One vector is turned by the same rotation once a step. Each row is the vector after some number of steps, and that number follows the row.
The counts run from 0 to 225.
[ 93 169 102 146 129 140 127  93 101 137 126 105 141 125  73 122 116 111
  99 150 159 170  98 204 108 135 124 112 150 117 150 132 148 113  95 145
 131  94 149 162 156 145 162  92 132  84 118  79 114]
186
[102 193  67 112 137 137 100  79 164 119 138 101 113 109 121 121 118 129
 164 144  86 152  84 109 132  93 135 133 122  67 126 124 108 130 128 146
 116 121 131 136 132 125 174 137 107 156 109 145 176]
153
[102 108  82 163 115 156 136 136 123 162 163  85 116 115 119 112 161  95
  80 147 119 181 121 150 139  92 154  76 123 123 141 156  80  99  78 110
 138 126 149 128 156 103 167 120 108 126 114 103 117]
7
[136 108 114 126  76  78 106 142 127 128 120 114 149 183 162 105 194 148
 130 119 134 130 102 114 107 105 144 125 148  95  81 121 149 124 126 142
 119  75  88 134  83 118 155 132 141 187 124 122 124]
136
[103 144 118  99 161 138 117  94 128 150 140  99 110 143 124 147 103 132
 106 146 136 121  62 169 148 100 109 110 136 153 108 105 169 129 143 176
 118 137  87  85  95 127 155 126 121 162 156  89 170]
62
[ 88 149 110 127 134 121 108  96  95 155 129  97 141 116  79 130 107 103
  93 148 162 151  89 201 105 162 121 106 157 132 160 118 166 131 108 140
 149  97 141 143 137 136 158  93 161  85 122  78 119]
187
[163 149  58 170 141 143 114 105 112 112  84 132 185 114 131 115 144 131
 145 143 104 116 103  97 146 135 122 131 176 112 120 152  87 139 106 110
 121 123 150 115 119 118 169 148 121 172 103  72 135]
27
[110 132  98 148 153 111  76 117 117 133 124  90 135 127 137 123 118 123
  84 147 172 183  99 136 114 164 122  91 152 168  91 155 147 166 136 114
 164 140 133 106 130 154 149 136 180 126 112  78 154]
21
[ 92 128 128 136 135 107 134 166 122 126 127  77  97 143 161 107 147 135
 158  82  97 135  88 160 111 149 118  99 159  88 106 146 178 163 146  73
 116 117 119 106  79 140 125 113 153 179 106 133 149]
43
[135 129 135 136 120 101  91 160  80 156 151  73 142 176 126 121 171 120
  77 114 189 136 127 148 120 160  86 103 136 137 102 156 128 129 112 123
 150 100 123 150 121 133 125 107 130 107 140  79 139]
105
[119 120 113 112 151 107 142 131 142 135 109 104 139 130 178 131 138 137
 152 147 154  92  45 146 139 127 158 137 178 111 119  88 174 171 131 157
 136 121  98 113  97 145 146 104 192 147 129 114 134]
53
[130 140  78  90 171 147 129 106 133 161 168 103 126 109 131 143 138  94
 143 109 148 114  92 164 136 147 138 140 134  99 133  98  79 127  65 134
 106 125 154 125 122 114 144  85 140  98 189 130 114]
80
[113 190  85 101 133 107 120 107 150 135 126  78  88  97 147 113 139 119
 162 130 110 120 114 112 131  91 152 142 106  52 166 139 103 148 147 138
 120 129 129  98 129 132 154 121 147 155 108 146 170]
151
[111 127  65 101 123 110  91  53 116 152 143 135 131 125 116 105 124 124
 132 103 108 167  86 152 134 150 136 139 112 125 137  95 115 131 111 144
  94  92 140 105  87 113 155  85 138 170 172 125 108]
165
[136 108 119 123  84  71 110 157 119 134 122 106 130 166 185 102 189 146
 135 114 135 133 109 116 116 109 150 127 135  97 109 130 150 135 135 143
 133  72 104 110  86 123 132 106 165 198 118 135 125]
137
[100 113 118 133 120 117 139 154 158 148  77 107 114 176 182 124 150 153
 135 143 157 154  92 127 132 130 101 126 147  68  89 109 145 170 127 107
 169 116 116 181 130 146 152 163 142 169  97 140 145]
221
[120 158 125 158 102 147 119 132  75 152 128  95 123 157 102 136 131 111
 104 109 136 185 131 163 134 138  81 116 107 124 133 160  86  81  90 143
 139 117 140 133 144 125 159 104 124 156 152  76  95]
101
[151 175 109 151 139 101 104 122 134 151  91 121 152 117 108 169 153 121
 178 123 141 119 120 146 133 113 152 146 132 100 123 132 116 102  63 123
 112 101 142 178 116 123 168 187 138 140  97  71 130]
122
[153 114 113 117 134  96 100 178  74 152 140  78 141 143 150 132 172 116
 110 121 153  97 121 121 135 180  76 124 134 107 125 157  87 140 127 104
 164 118 129 117 120 129 113 101 162 108 132  98 149]
107
[102 120  79 113 122 112  95  58 104 129 157 124 131 167 129  96 135 153
 135  98 142 182  91 137 152 144 123 142 115 151 118 113 146 142 131 136
  98 103 126 148  71 127 128  87  97 154 151 140 151]
167
[115 119 110 133 166 146 155 164 130  84 135  91  91 146 152 121 148 153
 170 132  92 130  73 141 144 143 108 115 149  75  82 148 131 156 143 107
 124 146 124 140 113 143 135 108 156 171  82 144 148]
45
[154 111 135 162 140 119 125 152 103 152 133  84 146 131 152 171 161 134
 147 148 154 131  96 134 161 109 118 136 155 148 101 157 130 163  90 129
 144 122 135 167 146 163 130 147 159 103  48  95 161]
117
[131 150  94 146 161 143  98 108  88 139  73 157 144 146 118 113 101 109
  87 118 104 167 102 182 121 159  77 105 134 131 110 151 112 136  97 130
 144  94 138  92 150 127 177 108 112 153 121  99 144]
196
[ 98 167  88 159 124 148 121 120 134 130 108  76 114 109 141 118 138 119
 135 119 149 185 133 134 133 165 119 122 127  90 159 154  81 126 106  77
 149 129 182 137 157 139 163 122 180 165 123 106 103]
16
[113 120 100 107 135  95 112  68 124 146 161 105 112 155 107 127 137 139
 116 178 128 173  84 112 139  75 123 139 139 115  99 130 156 187 161 187
 107 114 119 158 107 147 126 120 134 120  97 137 144]
158
[146 132  51 121 162 134 131 123  85  99 161 106 109 121 100  90 155 109
 108 130 139 148 123 156 153 110 160 104 108 129 162 153 101 111 116 144
 111 126 140  99 123 104 162  47  95 113 134 130 143]
173
[171 149  97 141 148 104 119 133 114 153 102 113 139  98 115 182 157 119
 179 140 122 111 109 146 143 117 137 145 132  95 136 136  99 118  74 129
 117 117 150 152 128 114 171 170 155 139  86  67 133]
121
[106 128  51 122 113 125 116 121 106 119 170 120 164 134 109  78 158 110
 110 119 136 133  86 151 117 120 154 111 165 111 147 105 135 110  93 122
 131 102 114 148 103  98 157  74  66  95 137 122 161]
176
[131 176  89 147 156 139 115 110  87 119  70 152 132 161 111  95 107 124
 104 120 119 171 124 173 126 164  84 120 130  99 112 160 105 136 108 128
 143  97 149 124 158 134 167 108 106 148 134  99 130]
195
[130 115 133 183 128 117 150 122  91 134 117  96 127 160 132 136 159 158
 125 132 128 150 100 143 151 106 131 119 159 171 115 190 156 153 144 127
  99 113 137 111  91 147 104 134 118 179  65  76 150]
33
[121 162 107 115 118 153  93 100 169 105 171  79 134 140 158 158 175 146
 135 149 128 132  75 153 119 106 167 117 113 150  83 126 125  62  95 170
 105 107 119 128 130 119 163 114 139 133 111 116 159]
144
[153 101  97 110 116  93  79 144 122 137 128 118 149 147 128 124 169 124
 120 142  93 117  94 130  93 118 135  92 131 111  73 118 124 101 110 150
 120  94  89 110  97 101 188 145 165 180 131 100 104]
134
[ 96 138 100 144 132 166 158 115  84 128 131  94 110  94 111 113 110 111
 134 151 102 154  82 178 156 128 109 129 127 107 191 132  97 125 105 129
 151 135 160 132 170 135 158  71 138 124  87 123 122]
183
[135 132  99 129 172 164 140 135 147  98 134 114 132 120 128 134 148 130
 154 161 102 113  55 157 119 130 155  91 179  95  61 121 138 116  89 147
 109 131 115 120 138 132 184 107 177 142 121 128 104]
49
[129 168 116 112 111 121  91 105 163 106 164  75 124 149 152 152 183 138
 133 148 161 140  86 158 112 100 178 118 127 144  94 142 161  83 114 161
  95  95 111 132 123 131 151 114 123 126 111 113 164]
145
[121 147 115 106 153 107 137 121 120 137 141  86 106 174 115 130 138 144
 106 166 170  93  89 139 144  93 110 113 149 102 123 129 160 150 180 183
 100 126  76 119  80 134 111 109  92 139 147  97 178]
64
[131 149 108 135 145 123 144 122 160 115 123 127 147 143 148 125 156 132
 130 154 160 135  68 161 112 110 184 100 194 103  80 109 186 136 107 151
 108 100 108 129 120 137 170 100 154 133 135 121 112]
51
[152 116 122 130 155  88 119 168  86 128 120  97  75 145 114 151 142 140
 149 138  94 154 125 126 154 110 101 114  94 111  97 170 126 143 136 137
 130 138 108 122 119 122 171 160 182 197  81  95 140]
129
[123 102 118 136 137 129 154 154 142 149  76 105  83 157 183 135 141 149
 125 152 133 160 105 130 159 125 117 131 120  78 116 137 113 162 132 143
 164 131 131 124 169 142 161 134 195 190 107 138 117]
223
[116 149 115  93 133  84  95 121 157 146 159  57 113 112 170 144 167 128
 131 149 159 111  75 145 115  98 180 128 120 134 127 119 163 129 144 144
 123 114 107 100 100 137 139 110 166 125 110 116 189]
147
[ 91 141  98 145 133 179 140  92 100 119 145  96 130  99  89 132 110 120
 133 164 111 153  72 179 142 127 105 129 133 115 166 129 100 107  95 138
 146 125 158 175 166 129 166  88 138 107  81 105 128]
184
